Some points, each followed by its number:
[0.9 1.1 1.3 1.3 1.2 0.3 0.4 0.1] 0
[1.1 0.9 1.3 1.1 0.9 0.4 0.3 0.3] 1
[ 0.6 -0.4  0.2 -0.6  0.7 -1.  -1.   1.1] 2
[-1.5  1.  -2.2 -0.7 -0.6  0.5  0.6 -1.7] 3
[-0.4 -0.2  0.4  0.9 -0.8  0.5  0.6 -2.4] 4
[1.  1.2 1.2 1.3 1.3 0.1 0.2 0.5] 5
[ 0.9  0.5  1.1  1.1  0.7  0.5  0.6 -0.5] 6
[ 0.   1.9  0.1  1.   1.2 -0.5 -0.2  0.9] 7
[ 0.7  1.3  1.1  1.1  1.4 -0.7 -0.5  1.1] 8
[-2.   0.6 -1.4  0.8  0.1 -0.5 -1.4  1.1] 9
[ 0.7  1.8  0.4  1.4  0.1 -0.9 -1.   1.3] 10
[-0.2 -1.9 -0.7 -1.4 -0.7  0.5  0.3 -0.9] 11
[0.9 1.4 1.2 1.4 1.4 0.3 0.4 0.5] 12
[ 0.2  1.6 -0.6 -0.3  0.   0.2  0.5  0.2] 13
[-1.2 -0.8 -1.   0.  -2.5 -1.3 -1.2  1.1] 14
[-0.2  0.5  0.8  1.  -0.6  0.4  0.4 -2.5] 15
[-0.2 -2.1 -0.9 -1.6 -0.7  0.5  0.5 -0.4] 16
[-0.9 -0.3 -0.8  0.4 -2.1 -1.2 -1.2  1.1] 17
[-0.3 -2.3 -0.9 -1.4 -1.   0.4  0.3  0.5] 18
[ 0.8  1.8  1.8  0.8  0.8  0.2  1.3 -0.4] 19
[-1.1 -0.4 -0.8  0.2 -2.5 -1.  -1.2  1.2] 20
[0.5 2.1 0.4 1.2 1.6 0.2 0.3 0.5] 21
[ 1.1  0.6  1.1  1.2  0.9  0.4  0.4 -0.4] 22
[-1.4  1.2 -0.7  1.1  1.1  1.2 -1.2 -2. ] 23
[ 0.8  1.4  1.5  1.6  1.2 -0.1  0.   0.8] 24
[-0.3 -2.1 -0.8 -1.4 -0.9 -0.9 -0.9  1.2] 25
[ 0.8  0.   1.   0.7  0.2  0.4  0.3 -0.1] 26
[-1.5 -0.8 -0.7  0.2 -2.4 -0.3 -0.4  1. ] 27
[-2.4  0.  -1.1 -0.2  0.8  0.6  0.4 -2.4] 28
[ 0.8  0.4  0.3 -0.2  0.9 -0.7 -0.7  1.1] 29
[-0.2 -2.2 -0.8 -1.4 -0.9  0.4  0.2 -2.3] 30
[ 0.  -1.6 -0.1 -0.6 -0.5  0.4  0.5 -0.8] 31
New points follow, each followed by the numbers of its five nearest points above by angle, nearest first.
[-1.4  0.9 -2.7 -0.9 -1.2  0.1  0.1  0.9] 3 9 27 20 14
[-2.1  0.1 -0.9 -0.2  0.6  0.1  0.3  0.8] 9 28 3 27 23
[-2.2  2.4 -2.2 -1.1 -0.5  1.5  1.6 -2.9] 3 28 23 13 4
[-2.5  0.3 -0.3 -0.9  0.9  0.6  0.6 -2.4] 28 3 23 4 15
[ 0.5 -0.5  0.1 -0.6  0.5 -0.1  0.   0.8] 2 29 25 18 16
[ 0.9  1.2  1.2  1.4  1.5 -0.6 -0.6  1.1] 8 24 5 12 0
[-0.2 -1.9 -1.  -1.7 -0.7 -0.9 -1.   1.3] 25 18 14 16 2
[-3.1 -0.3 -1.1 -1.2  0.5  0.7  0.8 -2.7] 28 3 30 23 4
[ 0.4  0.8  1.5 -0.5  1.1  0.4  0.5 -0.3] 19 0 1 6 22
[-0.3  0.3  0.8  0.9 -0.5 -1.5 -1.6  1.3] 10 17 20 2 14
[ 0.2  1.1  0.1  1.1 -0.6  0.2  0.1  0.7] 10 7 24 21 12
[ 1.1 -0.2  0.3  1.2 -1.1  0.7  0.1 -0.5] 26 4 15 6 22
[-2.6 -0.1 -1.  -0.6  0.7  0.6  0.6 -2.5] 28 3 23 4 30
[-0.9 -0.7  0.  -1.1 -0.9  1.3  0.4  1.7] 18 27 16 25 11
[ 1.   1.6  0.8  0.8  1.6 -1.  -1.   1.2] 8 29 7 10 24
[ 0.   0.4  1.1 -1.   0.8  0.6  0.4  0.1] 19 1 0 12 5
[-1.   0.8 -2.4 -1.  -1.1  0.5  0.5 -0.9] 3 28 13 30 11
[ 0.3  2.1  0.4  1.1  1.7 -0.5 -0.6  1.2] 7 8 21 24 10
[-0.1 -2.2 -0.6 -1.3 -0.9  0.3  0.4  0.7] 18 16 11 25 31
[-0.1 -2.3 -1.  -1.6 -0.8 -1.  -1.   1.1] 25 18 16 14 11
[ 0.3  1.4  0.4  1.1 -0.4 -0.6 -0.7  1. ] 10 7 8 24 21
[ 0.4  1.2  0.2  1.1 -0.6 -0.8 -0.9  1.2] 10 8 7 24 29
[-2.5 -0.7 -0.2  0.5 -0.3  1.2 -0.1 -1.7] 28 4 23 3 15
[ 0.5 -1.2 -0.5 -1.1 -0.1  0.6  0.5 -2.4] 30 31 11 16 4
[-1.  -0.6 -0.3  0.3 -1.8  0.3  0.5 -2.5] 4 15 30 28 3
[ 1.1  1.2  1.3  1.2  1.3 -0.7 -0.8  1.2] 8 24 5 10 12
[-0.1 -2.  -0.4 -1.  -0.9  0.3  0.2  0.5] 18 16 11 25 31
[-0.8 -0.4  0.2  0.8 -1.3  0.7  0.5 -2.5] 4 15 28 30 31
[-0.9  0.5 -0.2  0.4 -1.5 -0.3  1.6 -0.1] 27 3 4 20 14
[-0.2 -2.1 -0.6 -1.4 -1.   0.3  0.3  0.7] 18 16 25 11 31
[ 0.4 -0.9  0.3  0.1 -0.1  0.4  0.5 -0.5] 31 30 11 4 16
[-0.3 -1.9 -0.8 -1.5 -0.6  0.7  0.6 -2.5] 30 11 31 16 18
[-1.  -0.7 -0.1  0.3 -1.8  0.   0.1  0.7] 27 20 14 17 18
[-0.1 -1.9 -0.6 -1.1 -0.8 -0.8 -0.8  1.2] 25 18 14 16 20
[ 0.5  1.7  0.2  0.2  0.2  0.4  0.6 -2.6] 15 4 19 23 6
[ 0.3 -1.1 -0.1 -0.3 -0.5 -0.2 -0.1  1.1] 25 18 14 2 27
[ 0.4  1.4  1.6  1.1  1.3 -0.8 -0.8  1.2] 8 24 5 10 7
[-0.1 -2.2 -0.7 -1.4 -0.8  0.   0.2  0.9] 18 25 16 11 31
[ 0.4  1.7  1.6  1.3  1.4 -1.4 -1.4  1. ] 8 10 24 7 5
[ 0.4  1.9  0.4  0.9  1.6  0.5  0.5 -0.4] 21 12 0 5 19
[ 0.2 -1.4  0.  -0.5 -0.3  0.2  0.2  0.7] 18 25 16 31 11
[ 1.1  1.3  1.   0.8  1.7 -0.8 -0.7  1.3] 8 24 29 5 7
[-1.8  0.1 -0.9 -0.1  1.  -0.8 -1.   1.5] 9 2 17 14 7
[ 0.5  1.4  0.8  1.2  1.6 -0.5 -0.8  1.2] 8 7 24 5 10
[ 1.   0.9  0.8  0.4  1.5 -0.4 -0.5  0.9] 8 29 5 24 12
